0: [128 148 115 151 135 128 145 152 136 144 164 124  91 146 138 147 115  93
 121  98 129 136 139 139 122]
1: [124 169 114 123 122 134 128 150 113 109 103 155  73 126 123 103 167 105
 144 130 135 150 139 107 128]
2: [141 157 122 126 121 125 156 113 101 141 136 132 107 105 101 138 126 139
 163 159 120 152 109 165 142]
3: [207 140 116  44 203 181 134 103 203 151 119 179 252 191  79  52 142 168
 228 131 195 113 160 151 207]
4: [111 131 120 140 115 131 132 112 143 138 132 149 138 138 132 132 143 125
 111 119 140 149 135 129 130]
5: [112 146 152 139 156 173 143 157 159  96 120 120  70 119 150 166  83 100
 142 141 168 131 114 124 122]
6: [139 127 145 127 138 144 120  99 110 126 106 106 119 144 146 144 134 130
  85 137 128 127 111 138 147]
7: [125 144 104 107 138 129 127 149 139 148 115 154 125 109 112 129 132 105
 123 122 120 158 128 116 133]
8: [148 142 159 147  91 143 108  69 138 134 106  75  72 153 132 159  85 103
  72 147 161 166 142 157 129]
9: [123 155 133 120 147 128 118 153 123 138 128 141 113 109 139 117 139 115
 138 124 131 143 137 101 119]
10: [132 178 117 120 104 149 123 123 130 121 114  66  61 186 114 104 114 133
  93 152 169 158 135 132 129]
11: [142 153 127 117 125 131 126 145 115 127 129 141 174 147 142 126 109 125
 116 121 105 134 158 141 128]
12: [147   0 114 112 255  49 175 180 131  33 156 245 255 102   0 150 171  74
 232 101  54 169 125  56 133]
13: [113  89 125 133 127 169 122 129 160 115 177 118 182 126 164 128 148 132
 118 116 116 103 170 140 184]
14: [103 135 180 125 116 123 122  50 142 141 123  61 149 187 119 151 103 148
 130 126 131 109 136 165 117]
15: [148 147 118 144 139 127 113 159 110 121 148 166 154 119 107 131 156 102
 127 142  95 155 123 133  93]
16: [123 151 109 138 125 143 115 133 115 171 144 156 119 142 113 149 137 110
 136 129 147 133 126 135 136]
17: [124  96  74 129 127 135 109 160 133 166 140 205 131  40 117 126 166 120
 114 125 106 104 135 106 116]
18: [ 36 215 205 193 111  99 228 159 155 164 100 255 249  63  67  75 127 234
 126  50  16  98  50   3 107]
19: [197  98 115  90 120 142 134 157 140  85 112 109 205 136  69 121 185 127
  84  92 138  60  99 114 123]
20: [102 115 154 103 112  88 154 106 106 136 164  83 135 158 126 119 104 141
 106 137 191  95 130 154 127]
21: [129 125 120 150 127 135 138 155 171 105 123 174 160 131  96 123 158 119
 124 129 115 153 132  68  91]
22: [157 132  83 115 127 128 134 139 138 149 133 141 168  69 162 106 152 160
 189 132  69 123 126 107 114]
23: [122 133 106 142 121 129 134 155 133 119 106 136 132  90 135 136 124 109
 143 134 145 141 127 125 128]
24: [123 133 108 116  98 113 140 102 116 112  93  70 106 117 161 119 109 120
  79 130 145  81 164 146 160]
25: [181  81 133 138 159 154 150 148  55 130 138 151 180 114  26  87 129 140
 129 114 145  88 162 168 117]
26: [117 135 110 130 140 130 118 139 138 112 146 164 151  79 163 154 149 140
 141 132 137 129 126 111 120]
27: [130 145 122 146  98 139 137 119 139 143 131 102 106 139 145 111 126 114
  93 140 140 141 113 130 138]
28: [134 120 124 151 134 117 148  74 153 162 117 129 106 126 129 137 170 154
 126 106 155 147 130 119 135]
29: [128 122 107 136 143 119 128 148 140 121 129 163 113  79 147 138 164 127
 140 139 106 139 132  76 111]
30: [106  35 131 192 136 140 150 166 147 184 118 141 147  88 164 169 122 145
 124 109  92 161 131  81 145]
31: [104 121 154 125 125 115 130  45 145 116 140  88 114 152 143 144 114 141
 121 130 148 139 132 139 101]
32: [106 183 129 118 160 131 125 169 113 131  95 141  42 137 136 104 136 125
 124 137 149 136 114 113 140]
33: [124 149 117 129 142 144 133 134 135 136 148 145 122 161 148 112 118  94
 121 126 150 146 137 132 141]
34: [154 125 192  80  53 144 136  38 125 111 130   0  20 255 164 148  52 148
  21 121 240 164 140 150 136]
35: [130 156 116 133 120 117  96 166 160 122 141 141 125 137 166 112 131 135
 144 142 123 135 149 106 115]
36: [139 123 137 179 155 128 129 137 144 103 104 144 148 122 161 137 180 177
 161 139 134 149 130 162 112]
37: [142 139 117 138 130 149 137 142 135 141 133 146  99 126 153 112 146 100
 151 124 124 147 141  82 131]
38: [123 166 140 120 131 132 143 139 151 146 122 136 109 146 132 115 111  75
 122 136 146 133 119  76 143]
39: [122 154 132 117 123 141 130 151 114 131 108 160  97 122 153 115 155 119
 141 118 152 159 132 106 124]
40: [125 169 159 130  81 153 122 108 149 105  92  10  21 195 172 129  69  91
  47 122 201 132 131 123 124]
41: [141 120 144 104 161 141 115  71 136 154 134 121 142 122 117 127 131 159
 148 153 117 138 109 134 133]
42: [118 164 176 134  62 149 118  47 136 105 116   0  24 224 151 109  71 135
  80 168 202 127 130 128 139]
43: [112 153 127 115 136 110 138 146 134 146 131 119 115 108 132 131 160 126
 146 142 119 136 136 100 145]
44: [145  61 145  88 138  49 117 123 163 109 125 170 126  59   9 148 142 137
 145 131  91  92 127 193  88]
45: [112 140 136 135 169 120 104  99 124 142 107  96 151 141 129  99 137 143
 115 135 152 124 145 119 151]
46: [140 160 181 116 123 154 137  74 151  94 107  26 103 196 162 122  97 146
  86 132 174 141 117 134 126]
47: [121 153 124 173 124 130 110 119 153 122 147 113  64 152 158 123 131  97
 134 133 140 180 132 111 155]
48: [141  97 149 104 153  92 108  83 144 140 186 231 175 104 127  94 142 119
 171 148 137 140 192 147 111]
49: [187  34 130  62 103  29 239  47 102 202  75 127 150  50 122 147 134 166
 155 170 150  96 155 128 164]
50: [140 148 152 135 114 118 129  81 124 123 121  76 110 149 144 128 108 141
 133 123 178  86 129 127 109]
51: [154 159 177 123  86 132 129  72 109 106  85   0  50 179 125 162  40 126
  52 117 213  97 114 171 131]
52: [135 157 125 130 129 142 147 157 115 105 127 147 110 134 148 134 145 115
 138 143 143 155 142 103 109]
53: [162  73 129 121 133 114 118 119  84 136 163 222 200  68  97 126 128 124
 126 145  59  97 141 118 171]
54: [130 140 138 144 133 115 158  82 154 139 134 104 155 155 146 131 120 161
 142 112 126 132 127 136 126]
55: [111 162 111 123 169 136 116 124 129 144 130 145 184 127 116 130 169 148
 125 158 103 123 187 125 137]
56: [ 65 105 147 132 134  48  38  47 226  42  96 200 163 198  36 102 139  56
 155 196 167 151 177  63 136]
57: [255  70  86   0 155   6 158  92  78 103 122  81 109  73 148 223  73 177
 157  29  72 153 148 224 110]
58: [121 152 127 141 138 140 127 112 109 137 136 144 145 140 154 119 121 131
 154 124 131 154 109 143 137]
59: [134 137 100 125 130 112 133 157 142 146 116 123 125 120 166 128 135 107
 136 127 107 132 111 121 113]
60: [147 180 143  93 123 165 129  74 132 152 103   5  87 207 172 135 110 147
  87 136 175 153 110 149 135]
61: [214  56 234  47 131 121  97 156 132 127  58 255 221  89  89 111 139 218
 237 149  47 100  83 124 255]
62: [ 96 141 179 129  89 106 144  40 127 109 110   0  92 194 167 138  75 135
 103 169 203 105 117 174 158]
63: [142 128 100 115  99 118 127 167  97 173 131  90 138 132 114 125 152 105
  81 162 111  93 123 138 127]
64: [ 78 102  80 126 176 109 249  45 135 149  99 214 151 216 105 155 202 174
 114  31 150  63 167 150  54]
65: [115 163 149 118  92 120 131 112 126 123 125  44  56 168 183 110  85 107
  81 134 176 141 129 137 140]
66: [130 113 118 111 147 133 130 161 113 147 135 194 177  74 147 129 127 139
 148 115  63 148 154 115 111]
67: [140 124 141 136 152 153 108 140 125 113 111 170 132 159 181 124 130 127
 170 138 123 126 148 153  99]
68: [116 166 168 121 101  96  99  29 117 127 105   3  81 190 129 112  75 124
  70 128 229 119 122 186 149]
69: [128 112 154 148 129 155 120 124 103 159 125 155 154 145 132 113 138 115
 131 115 154 120 110 153  88]
70: [159 102 186 119  78 181 175  84 126 120  93  31 154 227 144 158  52 145
  63 116 184 122 182 190 159]
71: [140 120 100 131 120 153 128 125 144 155 142 174 133 164 128 110 191 114
 152 123 101 114 134 115 107]
72: [114 127 102 132 127  94  99 146 104 159 154 255 133  37  30 134 145 144
 140 149  64 180 160  92  72]
73: [107 103 124 136 152 125 147 180  98 128 160 212 157  48 108 109 178 119
 176 125  98 113 163 113  93]
74: [114 148 122 118 123 141 114 127 120 106 117  93  89 137 145 131  93 104
 137 134 122 149 128 133 123]
75: [136  28 162 142 201 146 157 188 186  89 113 179 176 168 106  93 129 137
 181  92 108 165 171 202  97]
76: [126 135  98 124 156 109 110 137 133 134 122 169 103 114 131 123 146 120
 147 135 154 148 135 131 147]
77: [129 147 111 140 124 146 114 184  97 171 158 208 138  54 117 113 144 118
 177 109  65 156 129  95 116]
78: [115 183 110  22  86 215  87  77 142 231 158 117 120 171 131 177 255  48
 106 105 149 116 161 157 103]
79: [121 171 141 114  78 127 132  96 142 106 130   8  38 198 165 134 105 108
  88 142 181 140 120 154 137]
80: [114 151 179 103 125 132 141  60 119 136 144  66 113 203 122 107 108 114
  88 134 170 143 128 131 128]
81: [109 122 118  98 109 126 127 122 104  97 139 139 184 158 113  59 135 121
 153 157  58 115 111 112 136]
82: [133 152 119 140 140 137 124 146 131 117 137 158 109  97 138 131 137 106
 141 144 118 143 111 106 116]
83: [ 97  76  71  79  95 156 149 255 116  69 153 255 219  13  27 112  61 115
 137 120  47 238 228 188 220]
84: [148 107 172 172  85 113 111 173 158 168 137 137 169 120  59 136 126 162
 103 132 188 107 157  94 145]
85: [128 206 102 232   0 194 193 112 239 141 238 171 161 111 112 202 195 198
 255 217  50 152  62 220 165]
86: [ 57  36 184  74 180 112 124  15 191  74 184 255 171  90 135  25 252  78
 139   0   2 119  31 255  85]
87: [134 107 116 141 114 141 118 127 154 143 136 182 158 101 109 143 131 110
 140 146  93 150 128  92 135]
88: [122 126 104 148 126 126 110 133 128 160 133 131 122 170 161 126 103 122
 133 126 129 139 108 136 118]
89: [ 80   0 151 200 255  96  84   0 143 109 150 234 255 101   0   0 207 159
 116  41  26 103   0 172  26]
90: [125 138  93 143 144 134 104 162 119 114 151 135 133 100 143 113 149 110
 118 118 105 141 124 115 125]
91: [150 176 102 112  93 132 149 133 124 121  97  99  60 142 156 101  82 137
  76 136 145 105 113 140 182]

[ 90 148 111 123  99 119 106 127 127 124 124 153 126 148 154 128 134 137
 134 138 154 133 128 121 180] 4 76 58 33 16
[ 87  74 119  72 165  43  80  72  75 157 145 143 204 146 103 113 123 156
 154 161 138 114 134 169  91] 41 48 20 45 69
[144 142 103 114 105 157 141 117 112 146 126  93 109 141 141 130 116 131
 105 117 121 153 122 131 104] 27 74 6 88 4
[125 125 164  87 142 127 138 141 109 153 144 127 163 129 141 125 102 165
 123 127 130 125 155 133 133] 11 58 9 41 54
[140  99  63  99 108 144 153 152 131 165 103 157 149  26 133 140 182 158
 152 154  64 123 130 130  92] 22 17 66 29 26
[108  34 166 125 141 113  86 131 204 170 125 188 153  60 112 148 171 153
 152 150 112 144 109 105  63] 87 29 17 26 21
[127 134 108 110 130 152 150 133 118 116 124 125  92 141 141 136 128 125
 119 132 143 163 141  95 120] 52 39 37 9 74
[167 100 112 103  78 129 165 140 159 153 164 220 175 127  41 180 175 169
 138  73  55 100 120  37 160] 87 21 53 71 17
[114 119 181 137 155 120 153 104 117 144 152  83 110 196 125 120 137 143
 124  67 135 102  88 133 125] 54 50 80 14 20
[145 150  98 124 112 148 117 131 133 140 106 144  83 139 156 105 135 117
 146 127 119 140 136  97 129] 37 39 1 9 59
[ 61  33  77  92 104 129 146  98 103 173 154 141  91 155 123  38 136 162
 126 241 161  76 166 153  89] 20 63 71 88 81
[124 136 101 129 113 130 128 157 131 134 113 147 129 103 134 115 115 121
 125 145 125 130 130 122 127] 23 7 59 82 9
[ 89 123 185 136 109  80 104 115  75 120 117  71 157 101 124 103 120 129
 169 142 126 121 129 121  67] 50 45 31 69 74
[109 169 128 131 138 143  86 167  87  99 113  80  51 175 111 157 107  77
 103  95 156 118  94 122 122] 74 32 10 0 5
[151 135 140 129 106 136 112 102 148 103 127  52  44 149 145 124 112 117
  69 121 137 116 112 153 144] 65 8 79 27 10
[112 138 137 136 111 162 140 128 155 135  97 182 161 157 118 150 144 146
 132 109 110 141 106 149 170] 4 58 16 7 11
[127 171 112 114  77 119 125 125 133 100 112  74  34 154 157 146 109 118
  66 127 175 132 113 134 140] 65 79 10 91 27
[121 135 149 132 147 126 116 116 109 130 138  92 145 145 142 107 112 140
 124 131 127 106 135 125 124] 45 6 54 58 50
[210 162 114 106 157 137 144 150 112 174 110 122 190 152  96 152 189 200
 173 200 112  80 241  72 183] 55 43 11 22 45
[130 157 126 126 130 112 140 109 106 146 140 140 135 167 136 125 113 112
 170 122 130 118 109  94 119] 58 88 16 33 38
[120 125 107 141 128 131 122 136 132 136 123 162 132  93 148 112 163 121
 131 134 105 148 136 105 118] 29 82 90 9 7
[154  58 142 142 144 170  99 131 112 193 214 167 147 150 113 135 168 182
 192 108 140  66 151 127 133] 71 69 16 13 41
[130 149 136 144 131 108 133  82 126 136 120  95 116 130 152 133 113 134
 131 130 168 126 132 117 144] 50 54 45 27 31
[ 97 101 140 133 113 115 155 117  96  92 148 133 148 115 120 128 152 106
 119 104 158  61 107 164 146] 20 69 4 6 23
[ 81 112 102 123 136  90 108 139 147 122 126 139 169 129 142 123 169 140
 142 105 137 166 127 138  99] 4 26 59 76 90
[137 130 147 108 127 145 140 147 138 140 117 138 177 118 140  85 140 107
 115 138 124 126 118 130 157] 11 7 4 33 9
[130 160 188 123 145 145 122  48 111 149 140  54 124 189 129 122  87 134
  81 121 188 117 168 145 123] 80 14 46 50 31
[123 151 134 117 121 144 126  95 122 114 138  83 101 154 162 142 128 123
 129 149 147 140 137 150 119] 74 31 27 6 50
[ 36  38  83  94 164  96 149 128  93  67 145 247 218  71  56 225 193 252
 167 117  58  62 147 119 204] 53 73 66 17 26
[155  93 138 154 154 175 107 119 133 127 152 139 137 141 142 100 120 160
 120 139 153  94 157 145 171] 13 45 6 33 4
[118 120 141 130 144 148 127 177 120 102 122 171 101 167 132 143 131 101
 154 135  97 116 121 156 125] 67 52 82 33 9
[125 119 138 136 145  10 124 163 111 137 125 178 138 181  77 135  89 192
  70 135 115 118  70  98 129] 88 4 11 7 20
[116 179 127 134  96 131 123 135 115 109 115 100  27 110 183 119 112  97
 119 137 120 147 118 114 133] 74 47 32 27 1
[150 147 137 168  69 168 107 140 113 115 141 168 188 190  98 112 149 176
 102 184 146  95 111 138  53] 69 15 11 71 4
[118 156 162 105 114 156 126  81 106 107 137  58  74 193 125 109  93 105
 100 133 190 142 123 135 136] 80 10 65 46 79
[142 103 195 190 148  78  85  74 133 120 155  49  96 157  65 151 161 114
 121  50 186 157 122 170 125] 31 14 28 50 80
[ 84  52 147  78 255 186 165 191 116 255 139  63 177  28   0 104  86  65
  82 124 126  64 210  93 128] 25 63 17 7 55
[134 122 105 121 129 134 128 163 123 134 143 166 130  84 132 120 154 110
 139 125  90 153 136  98 101] 29 90 82 7 9
[127 145 174 111 122 118 112  61 120 136 145  56 124 166 148 122  91 129
  85 132 183 113 113 162 135] 80 50 20 31 14
[121 122  94 105 143 164 137 174 135 149 134 187 164  80 139 110 165 148
 144 139  65 139 116 102 112] 66 22 29 77 17
[142 128 129 151 124 151  80  96 133 132 110  80 142 150 158 136 106 156
 140 109 123 126 105 143 165] 6 54 58 88 45
[137 151 113 146 150 121 109 121 141 134 104 165 145 105 112  95 184 155
 150 140 153 147 128 174 159] 76 36 58 4 23
[116 133 128 130 126 122 125 164 126 112 127 157 101 145 161 172 135 109
 133 130 108 170 168 140 107] 52 0 9 39 35
[ 85 117 118 101  98 198 117 131 129 158 191 113 175 184  98 133 152 134
 123 143 129  97 168  97 131] 13 71 4 16 55
[168 195 152 111  95 128 150 147 118 107 103  43  89 187 112  97  92 107
  57 118 179 147 121 153 120] 10 65 79 46 40
[129 167  95 177 104 158  93 183 110 162  70 125 105  94 156 175 123 153
 126 125 122 191 149  97 143] 23 39 9 7 52
[113 117 141 117 151 134 143 120 124 145 126 117 175 114 106 115 169 150
 152 158 160 147 106 137 114] 41 58 45 4 69
[161 133 113  67 117 166 132 156 123 102 109 101 102 153 123 124 124 119
 124 104 155 115 106 120 153] 74 6 33 27 39
[112 196 133 110  86 134 124 119 144  98 105  31   0 186 185 131  80 103
  58 135 198 140 129 123 126] 40 79 65 42 10
[140 127 129 160 120 147 114 159 129 103 127 161 107 105 148 131 125 118
 129 150 117 169 135 125  99] 82 52 23 9 90
[126 153 161 121 142 122 148  99 131 132 120  81 122 172 134 121  85 146
  99 130 154  98 128 140 138] 50 80 20 6 54
[255  33 194  73 172 112 237   0  70 159 154 121 130  56  19  34 115  92
 159 128   0  85  31  73 141] 53 41 49 81 25
[171  61 118 178 147  99 121  75 137 144 161 238 197  93  73 142 130  88
 175  92   9 171 139 152 107] 53 87 66 48 15
[122 132 149 131 123 178 139  94 222  91 233 119 117 132  54 132 126 164
 144  60 105  66 109 185 106] 54 13 0 31 41
[186 135 114 132 202  92 108  92 107 104 190 252 127  75  25 146  77 150
 162  66  95  51 136  74 162] 53 87 72 73 17
[174  78 146 120  81 126 116 168 166  48 255 129 183 155  90  91   0 135
 204 192 216 122  64 141 148] 20 33 58 84 88
[104 136 139 114 133 127 153 163 122 110 174 135 152  89 147 140 148 144
 167 135 132 139 118 121 134] 26 43 9 82 23
[ 15   0  30 125 209  87 166 217 157 223 186 255 255  70  38 157 232 125
 255 154   0  35 240  94  56] 73 12 72 17 66
[123  12  83 126 122 255 102 208  77 183  74 159 202 180  22 210 176  96
  90  53 137   3 150 117 209] 19 25 13 63 84
[255  66 255 136 233  20 255 168 222 107  69 249 226 117 130 161  13 113
 220 189  51 173 100  95  58] 75 12 66 21 87
[192 157  96 175  72 108  92  87 159 161 179  89 210  49 109  93 129 176
 106  79  83  73 116 129 172] 22 54 13 90 11
[105  98  78 130 111 122 130 131  98 153 161 155 136 105 125 128 156 123
 113 127 104 131 101  98 109] 90 29 4 87 7
[115 141 115 118 115 152 144 164 130 132  98 121 147 119 143 113 100 150
 126 123 129 123 117 136 152] 23 11 59 58 7
[155  81  79  94 111 113  48 188 118  72  21 128  60 105  88  34  22 204
 136 145 158 165  62 162 161] 91 74 32 23 76
[129  57 137 188 189  77 115 171 105 131 141 201 202 111  78 242 202  52
 197 144  77 173  92 131  45] 15 73 87 21 66
[ 59 123 134 158 114 121 193 106 162 144 169 155 224 131 137 163 134 127
 157 121 110 107 102 122  98] 54 4 26 87 58
[ 74 106 100 146 117 125 151 157  56 173 117 176 200 187 137  96 146 127
 209 133 112  84  87 155  68] 69 71 81 58 88
[125 147 139 132 141 137 150  98 135 140 131 107  99 122 143 106 121 136
 124 120 157 137 138 136 125] 27 4 33 54 28
[111 150 152 122  82 105 132  81 133 100 113  37  72 165 121 111  79 125
  91 121 169 133 123 119 139] 65 79 46 10 80
[149 149 100 147 162 155 131 202 139  96 121 129 164 124 131 132 143 130
 126 109  93 155 102 105 158] 90 82 7 59 23
[123 149  70 110 101 172  36 131 128  58 121 176 255  98 107 255 139 212
  86 183  38 142 210  99  69] 55 66 26 87 11
[122 168 182 109  95 134 115  84 123 112 113   0  29 222 184 134  52  95
  63 124 221 141 142 117 122] 40 42 79 65 51
[ 65 154 163 163 255 120  92 181 155  31 141 255 252  41  91 110 255 139
 178 205  16 150 167 226  93] 73 55 15 66 36
[131 159 171  87  61 121 145  51 132 106 102   0  18 251 186 134  54 131
  36 128 237 149 140 155 154] 34 42 40 79 51
[202 115  86 168  49 229  67  92 143  12 157 167 192 141 135   0 109  84
 180 156   0 111 117 108 255] 81 13 87 53 90
[117 134 141 176 158 162 123 147 130 134 180 130 158 120 109 120 167 101
 154  99 119 115 118 138 148] 90 16 58 15 4
[150   0 117 255 183 214 227 133 108 129 194 155  85  64  47 178 173 201
 125   0 102 124  52 128 255] 30 28 25 13 87
[115 141 109 138 139 131 156 128 133 122 131  98 103 145 145 127 129 149
 110 138 143 138 129 138 141] 27 4 6 33 74
[125 154 143 124 131 147 138  89 144 147 106  72 127 127 139 125 113 135
 126 122 148 127 142 125 105] 50 54 31 45 27
[100 119 131 144 172 122 142 151 104 167  90 126 184  75 160 100 138 134
  93 143 185 116 161  97 144] 45 23 9 26 43
[122 152 152 118 155 112 125 110 114 100 137  74 120 206 144 112  99 141
  95  86 183 138 118 138  96] 80 50 46 31 20
[112 132 137 143 128 161 111 164 136 135 143 153  96 146 104 136 147 101
 127 131 145 156 112 121 147] 16 33 7 82 9
[129 180 228  75  51 106 115   2 130 101 101   0  12 255 164 146  21 110
   0 142 255 140 117 202 186] 34 68 51 42 62
[172  95 124  88 198  55 134 212  95 100 108 234 245 112  35 116 137  78
 111 121 107  87 144 101 145] 53 25 73 19 15
[155 171 128 113  92 108 123  77 121 111 156  82  77 183 152 128  96 113
 103 115 155 142 123 122 170] 65 10 27 80 79
[109 160 131 147 105 132 146 147  95 129 103 166 147 149 149 140 105 127
 213 154  98 193 141 121 135] 58 52 23 39 2
[110 172 151 127 110 144 123  83 125 135 112  63 102 164 140 128  79 146
 102 135 144 100 119 135 119] 50 14 46 80 31
[164 152 114 141  95 145 142 160 115  93 111 159  93 109 162 158 104 102
 158 107 111 177 151  75  88] 52 37 82 39 23
[124 151 114 135 138  99 143 169 112 125 103 102 134 144 139 126 111 150
 102 123 102 158 139 127 142] 11 59 43 9 7
[134 145 108 126 117 139 143 151 130 104 137 151 118 132 152 161 148 132
 125 138 108 135 145 127 159] 52 4 82 43 23
[171  44  93 104 159  63 137 174 138 173 141 106 171  15 138 134 142 204
 156 162 119 106 154 158  66] 22 66 17 26 29
[168  90 161 122  89 103 134 178  91 132 160 196 214  64 116 213 118 143
 218 118 112 154 189 151 126] 66 73 53 87 26
[136 118 104  96 120 127 111 129 105 135 106 109  71 126 122 138 124 146
 137 128 140 178 139 146 149] 74 76 7 2 39
[ 39  71 255  43   0  47 253 177 161   7 186 241 255 184 145 112 226 122
  39 204 122  45  13 120 181] 81 19 20 21 13
[128 133 123 124  56 122 117 113 145 115 122  71  69 156 110 122 121  95
  90 136 190 147 137 132 111] 10 27 8 65 79
[155 164 108 148 131 151 121 145 127 124 119 109  90 112 157 104 117  81
 107 108 151 153  94 155 127] 27 74 33 0 23
[ 86 152  88 119 124 132 143 162 148 155  92 136 120  77 135 122 167 100
 142 114 163 126 128 144 150] 23 7 76 43 39
[150 145 134 161  80 160 156 125 160  96 124  94  63 141 146 147 116 116
  96 128 142 138  98 131 121] 27 74 47 5 8
[ 99 145 143 151 131 147 124 165 105 129 114 147 154 114 124 154 111 121
 157 158 125 141 134 135 115] 23 82 58 9 52
[102 126 156 118 112 133 128  51 137 135 118  80 142 150 120 141  93 137
 117 121 152 112 139 165 134] 14 31 50 54 80
[160 109 102 117 160 185 108 110 183 163 142 174 191  78  78 110 178  85
 132 166 135 150  96 117 145] 87 7 41 15 21
[ 98 192 130 126  88 118 125 160  69 166 112 149 154 153 126 185 138 119
 123  73 112 114 185 133 135] 11 16 4 0 9
[130 108 101  47 157  72 154 133 139 132 163 147 146   6  71 173 113  93
 124  46  43 102 175  93 142] 66 17 53 7 44
[152 165 171  99  55 142 146  87 138 112 107   0  17 196 187 121  69 110
  55 127 221 138 127 126 114] 40 79 42 65 34
[148  63 197 184 183  99 161 156 147  53 156 204 118  35  80 119 197 138
 147  59  91   3 142  94  18] 73 44 29 17 21
[123  88  59 119 111 131 120 213 101 144 147 234 181  71 127 114 191 124
 163 152 101 126 171  82  73] 73 17 66 77 29
[133 100 112 122 139 116 138 156 127 109 132 160 175 139 111 107 131 128
 121  82 117 134 158 138 119] 11 4 7 90 15
[128 138 149 118 139 127 109 108 115 130  93 114 105 144 127 130 117 143
 120 119 136 133 120 151 143] 6 74 45 58 4
[131 158 128 114 144 111 165 130 124 170  91 105 133 154 125 169 132 157
 140 128 114 134 115 145  94] 54 59 43 2 88
[126  20 180  97 152 182 121 168 166 219 129 144 154  94 179 182  45 175
 140 160 145  89  76 131  79] 30 69 41 88 26
[117 171  91 164 128 129 128 219 100 135 113 214 168  60  96 155 142 132
 192 136  97 174 109  89 127] 77 66 15 73 82
[168 104  88 151 151 140 124 189  80 178 119 255 181   0 103 112 168  97
 177 165  36 158 142  87 118] 77 73 66 72 17
[107 145 136 133  60 129  95 175 116  74 126 115  88 136 118 140 170 140
  81 134 151 175 101 151 117] 27 52 1 39 4
[ 59  70 133  62   0   0 151 158 155  61 126 148 209 255   0 218 190 149
 255 181  92  46 119 180  58] 44 81 14 20 71
[142  80 104 176 115  48  62  88 125 124 118 191 135 139  85 127   0  86
 120 128 152 144  93 217  58] 88 69 4 58 23
[110 108 144 131 122 167 118 119 125 145 116  87  94 144 109 130  96  99
 113  95 131 137 123 121 133] 74 27 6 0 88
[150 172 147 131  86 120 104 136 136 116 106  62  60 156 132 184 112  74
 100 123 174 150 145 117 114] 8 65 10 74 79
[121 149 171 107 100 140 109  90 129 121 124  43  43 170 152 129 100  98
  92 128 185 132 137 124 135] 65 79 40 8 10
[196 119 128 165 215 149 151 115  91 134  88  30 254 119  53  34  79  98
  92  85  99 110 254 205 120] 25 11 45 55 54
[126 136 122 125 138 111 113 116 156 123 138 163 112 138 134 132 164 132
 156 132 127 125 132 145 138] 76 4 43 16 9
[127 140 121 132 117 125 138 146 132 133 137 139 116  79 161 124 157 114
 156 147 127 144 143  83  96] 29 82 9 37 43
[132 179 150 140  65 141 139  97 138  85  87   2  15 207 176 138  80  97
  61 118 196 139 139 118 143] 40 79 42 65 51
[154 150 120 153 112 147 150 138  97 114 145 112 102 125 153 118  91 105
  91 133 159 132 122 143 137] 27 33 0 74 6
[115 186 220  80  50 117 127   0 136 125  95   0   2 255 190 121  51  98
  10 106 255 148 110 150 127] 34 42 40 68 51
[178 118  98  89 117 151  71 155  63  64 147  90  88 176 138 122 122 151
 113 119 119 116 132 117 128] 74 6 90 52 11
[127 148 138 130 134 151 126 118 126 126 121 132 113 153 145 116 114 121
 125 116 126 144 137 123 131] 33 58 4 74 9
[132 171 156 117  75 140 136 118 131 113  89  44  47 148 174 139  81 113
  68 143 160 151 136 129 144] 65 40 79 8 10
[122 148  76 200 240 112  64 146 108 109 148 228 187  88  25 103 160 199
 165 100   0 137 153 118 121] 72 66 77 73 55
[135   0  25 102 180 118 148 141  83 184 190 160 174  64  81  88 111 167
 166  56  91 189 106 146 153] 66 53 17 22 77
[132 144 117 139 117 137 127 158 129 137 133 150  72 142 163 139 125  88
 158 150 148 110 145  97 133] 37 52 9 82 39
[207 112  71 146  43  49 132  83 253  30 107  82 255  71  92 162 161  79
  93 149 170  77  60 109 166] 19 23 21 87 26
[171 134 125 108  91 116 136 206 107 114 173 149 167 134 132 147 116  89
 109 122 123  97 131 140 173] 11 63 90 33 0
[130 160 147  98 101 121 132 176 161 125  89 135  81 180  76 143 137 101
 117 156 119 125  88 116 147] 38 7 32 1 43
[ 73 224 254 183   0   0 197 192 140 207  64  60 137  49  85 165  84  43
  59 122   0 183 144 164  87] 63 27 59 43 0
[124 124 137 154 166 165 122 140 109 139 126 148 183 119 158 120 140 127
 158 139 112 126 102 102 121] 58 26 82 69 9
[238  15  58 153 177 112 241  71 109 218  30 159 215  65   7  43 227 138
 161  95   0  65  36  76 212] 53 49 19 22 25
[126 135 139 110 115 128  77 183 107 122  97  60 160 124 140 137  98 191
 102 113 116 118 154 108 139] 11 45 6 35 74
[190 131  96 205 108 102 174  59  80  63 152  89 135  61   0  78  66 191
  45 127 255  75 181 174 139] 25 20 50 24 84
[123 136 136 100 124 152 128 112 124 112 120  51 103 115 129 127 107 141
 115 129 168 164 132 109 148] 74 27 6 10 50
[130 136 128 132  85 114 113 115 128 108 104  49  24 162 165 110  70  87
  99 105 157 149 118 130 141] 65 79 40 74 10
[131 140 170 133 134 153 132 103 115 128 114  82 131 154 142 123 133 120
 123 126 131 116 116 135 135] 6 50 27 45 54
[120 144 104 109  88 113  94 157 117 127 150 132 155  98 112 161 129 114
 123 143  95 113 154 144 166] 11 7 90 23 43
[ 72  40 158 230 158 230  93 148 204 159 181 125  86 186 230  51 190  61
  94 210 120  66 142 230 127] 13 67 69 33 27
[112 162 137 147  75 134  90 107  83 100 149  46  79 165 141 110  68 115
  68 112 167 144 131 148 104] 65 10 79 8 74
[180 151  95 192 147   0 146 255 199 129  61 180 171  29   0 104 125 238
 255   2  50  45 206 141 117] 44 73 22 66 77
[126 153 159 137 116 121 117 145 117  98 106  62  51 162 150 121  95 105
  90 127 176 141 117 109 126] 65 10 74 79 40
[102 130 144 135 118  79  99 132 118 128 114 114 205 132 110 129 105 236
 172 140  86 122 136 111 151] 54 11 41 45 55
[146 105  86 141 131 128 133 183 127 142 133 181 132  61 171 128 167 117
 142 110 105 137 125  92 115] 29 17 26 90 66
[137 104 104 116 155 108 129 141 118 111 145 133 157 131 137 137 137 121
 112 135 123  44 174 115 106] 11 55 26 90 59
[131 167  98 100 131 141 115 142 159 137 127 141 115 103 113 130 133 107
 151 141 146 128 122 123 130] 7 9 82 23 76
[154 140 124 144 145 101 128  77  97 127  41  87 255  73  80 155 129 164
  73 147 181 147  85 149 108] 45 6 41 54 23
[164 106  61 138 111  86 126 137 168 109 128 140 167 125 135 126 138 115
 113 141  79 150 119 174 141] 59 90 11 15 4
[ 95 166 116 153 117 148 135 121 169 109 139 161  74 157 125 148 141  91
 143 141 122 146 151 114 143] 47 33 37 1 4
